In the data rows, zero lies at 4.5, halfway between 4 and 5.
Here are some points:
[4 8 3 4 6 5 5 5 6 3 3 7]
[4 5 2 5 5 5 6 6 6 3 3 6]
[4 3 6 4 3 3 3 3 3 6 6 3]
[5 3 6 5 4 4 3 3 3 6 5 3]
[3 6 4 5 5 4 5 5 5 4 3 6]
[4 5 5 4 5 5 5 5 4 4 4 5]
[4 5 5 4 4 4 4 4 4 4 4 5]
[5 4 5 4 4 5 4 4 4 5 5 4]
[8 3 6 5 5 3 5 4 4 5 6 1]
[4 6 4 5 5 5 4 5 4 4 4 5]
[4 5 4 5 6 5 6 5 5 3 4 6]
[4 6 4 5 5 5 5 5 4 4 4 5]
[2 7 4 6 5 2 8 7 6 2 3 5]
[5 6 4 4 5 4 7 6 7 3 3 6]
[5 5 5 4 6 5 6 5 6 3 5 4]
[5 3 5 6 5 4 5 5 4 4 5 4]
[4 6 4 4 5 4 6 7 6 3 3 5]
[4 5 4 4 6 4 6 6 6 3 4 6]
15 more points follow, each with its number after it:
[3 5 5 5 6 4 6 6 5 3 3 5] 0
[6 4 6 5 4 3 4 4 3 5 6 3] 1
[6 3 7 4 2 3 2 1 3 8 8 2] 2
[4 3 6 6 2 5 3 4 2 6 6 3] 3
[3 6 4 5 5 5 5 5 4 4 4 5] 4
[4 6 3 5 6 6 6 5 6 3 3 5] 5
[9 4 7 2 6 0 4 0 4 6 7 1] 6
[4 5 4 5 5 5 5 6 5 4 4 5] 7
[4 8 4 4 6 5 5 5 5 3 4 7] 8
[4 6 4 5 5 5 5 5 5 4 4 6] 9
[5 5 4 4 5 4 5 4 5 4 5 5] 10
[3 5 5 6 4 6 4 6 3 4 3 5] 11
[1 6 0 6 5 7 6 6 6 3 1 7] 12
[4 5 4 4 5 5 5 5 5 4 4 5] 13
[5 1 6 7 0 6 2 4 1 7 6 3] 14
Which two of these numbered points are nearest to each point below, ignoring the direction in which the first points spread most? Their numbers follow each, nearest first.
[4 6 3 3 6 6 5 5 6 3 3 7] > 13 10
[6 0 5 0 2 2 0 0 5 9 9 3] > 2 10
[6 2 7 5 2 3 1 2 1 8 7 2] > 9 4
[1 6 0 6 5 8 6 6 6 4 0 8] > 12 11
[4 5 4 5 5 5 6 6 5 4 4 5] > 7 13
[6 4 5 4 7 3 7 4 7 3 7 3] > 10 1
[3 5 5 4 5 4 5 5 4 4 5 5] > 4 13
[2 6 1 6 5 7 5 6 5 4 1 7] > 12 11
